One vector is turned by the same rotation once a step. Each row is the vector after some number of steps, and that number follows the row.
The counts run from 0 to 261.
[ 98 133 135 190 173 113 124 135  83  80 141 140 129  99 126 143 130 125
 131 158 177 107 136 164 127 129 129 132 118 115  78 104 114 170 121 134] | 231
[136 163 121 160 145 142 103 160  90 105  90 114 147 100  88 100 104 147
 112 143 187 121 154 152 170 139 153 148 161 106 110 134 143 175 101 129] | 234
[132 144 100 133 142 158  97 162 109 137  93 119 118 106  88 147  84 158
 106 163 158 147 131 138 145 145 151 148 159 111 119 124 164 182 107 172] | 239
[135 149 133 156 155 138  96 157  78  83  92 130 123  81  93 120 118 134
 100 153 186 118 139 167 146 165 141 157 126 120 117 140 148 157 100 117] | 235
[125  98 165 111 144 135 169  94 114 111 176  90 125 181 155 114 133  91
 157  85 101 112 136  75 119 101  94 139 114 114 147 132 102 107 110 117] | 184
[124 123 153 127 143 169 177 143 158 148 145 119 124 143 162 163 131 104
 111 175 114 107 102 145  74 112 112  84 136 122  91 130 144 162 133 164] | 88
[122 106 120 139 105 117 123 138 154 108 110 181 108  98 106  98 168 169
  93 144 136 135 121 143 157 189 162 130 118 126 130 139 125  69 131 108] | 134
[145 132 110 126  82 104 125 112 144 137  88 108 138 156 136  90  89 154
 116  94 183 144  86 113 149 162  88 122 130 103 100 148 101 155 143 135] | 53
[119 138 131 155 177 159 121 159  93  59 128 142 105  64 103 147 121 133
 106 164 165 123 135 157 132 149 125 155 112 124  99 135 140 157  89 131] | 236
[116 131 115 124 131 177 127 156 148 108 126 144 136 113  54 122 121 155
 146 178  89 151 156 137 143 105 191 144 153 117 112 141 143 132 140 147] | 121
[135 121 137  97 108 110 127  73 131 169 132  85 142 195 156 109 135 135
 151  93 101 106 147  77 143 108  99 132 143 103 154 130  98 137 122 132] | 180
[120 101 135 104 125 155 133 157 135 143 137 112  90 161 144 132 144 172
 160 130  81 177 136 114 116 107 173 159 145 113  94  83 169  93 116 168] | 9
[167 156 144  96 116 165 124 117 121 129  99  91 142 133 133  99  98 101
 106 167 149  95 123 167 127 131  97 131 156 118 129 177 155 191 117 116] | 80
[135 132 138 127 125 168 169 142 157 167 124 107 142 158 155 144 124 119
 122 168 115 116 112 139  90 104 122  83 165 102  94 136 147 177 140 169] | 89
[123 130 117  99 122 177  90 127 148  81 149 130  84 166 113 112 118 106
 165  86 103 138 117  96 200 123 143 144 134 127 135 137 112 129 154 141] | 158
[ 96  96 138 155 133  89 104 116 124  79 135 156 101 121  99  93 167 120
 126 126 134 115 109 134 179 181 140 156 122 136 185 110 111  87 146 106] | 145
[114 124 125 156 117 173 121 196 160 126  88 113 113 141 113 117 146 144
  95 128 135 159 110 110 145 156 152  97 168 106 105 118 146 142 105 187] | 249
[145 147 145 108 136 200 168 161 149 142 114  98 148 150 126 131  84 103
 112 165 123 123 126 119 111 110 126 114 166 110 123 157 164 178 108 157] | 84
[105 110 154 162 139 152 124 175 143  81 113 132 102  89 125 104 164 127
 103 157 142 137  89 154 129 173 119 115 125 123  90 100 151 140 112 183] | 247
[136 103 120  98 102 127 117 140 136 172 107 119 101 163 148 117 141 184
 136 131 100 173 134 124 128 131 173 143 154 104 113  93 181  90 110 147] | 10
[121 117 132 150 155 159 173 116 156 146 155 130 144 119 121 162 153 131
  92 173  79 108 180 102  75 101 138  81 154 105 111 135 118 148 108 154] | 99
[126 129 119 114 113 157 133 163 146 128 111 146 133 113  60 114 113 158
 127 191 108 148 150 147 139 126 187 152 152 120 133 127 163 112 129 133] | 122
[153 121  84 107 112  98  77 103  98 119  96 129 107 159 112 139  57 153
 140 106 147 179 131 125 145 146 123 155 111 112 100 125 131 136 142 114] | 37
[148 110 110 108  93 114 135 135 140 137  91 109 121 144 124 123  61 160
 114 116 182 172  77 117 136 170 102 143 101 109 128 138 129 128 126 135] | 48
[118 107 134 154 135 142 104 141 143 113 117 156  75  86 139 152 169 131
  63 143 131 134 107 141 114 193 120 101 116 120 101 114 140 126 110 167] | 252
[138 129 123 142 152 113 119 138 102 153 113 157 140 142 108 150 110 126
  95 195 146 123 186 170 116 125 192 123 166 114 128 143 166 123 136  86] | 112
[123 126 143 156 128  88 143  97 101 141 106 112 159  83 115 102 140 184
 124 165 169  84 148 143 120 137  97 153 126  98 115 136 107 148  73 121] | 219
[137 137 126 109 108 108  53  94 114  91 120 150  76 145 124 108 126 112
 138 108 147 116 114 151 202 160 141 143 131 138 155 144 127 122 164  85] | 155
[120 120 155 101 102 156 127 110 165 113 150 112  85 185 167 115 147 117
 173  87 106 129  69 122 158 121 107 116 119 123 116 107 116 111 162 160] | 168
[141 115 132  76 124 156  93 108 139  91 144 134  59 122 131 129 112 110
 121 108 121 146  82 141 164 162 112 164  86 144 175 139 145  95 132 108] | 161
[120 104  97 132 161 127 109 120 103  73 151 130  92 158 114 155  70 128
 158  90 133 190 140 104 127 124 134 147  85 118  75 117 109 125 143 133] | 35
[121 121 156 146 126 132 119 170 130  96  95 124 107  87 122  91 147 141
  91 169 154 124  87 182 137 177 116 134 134 127 109 112 171 145 108 156] | 246
[156 158 169 103 129 162 135 119 123 100 126 108 138 106 136 113 107  87
  98 175 149  86 105 166 115 145  79 129 124 130 129 172 156 166 105 116] | 81
[143 146 124  92 105 144  59 105  88 151 118 126  79 139 143 141 144 151
 141 150 108 123 147 160 142 121 166 163 161 110 137 110 186 143 126 121] | 0
[137 105 137 117 106  78  99  87 113 111 119 144 107 112 137  69 185 184
 121 117 108 139 149 131 111 146 124 160 108 107 105 101 126  72  96 106] | 17
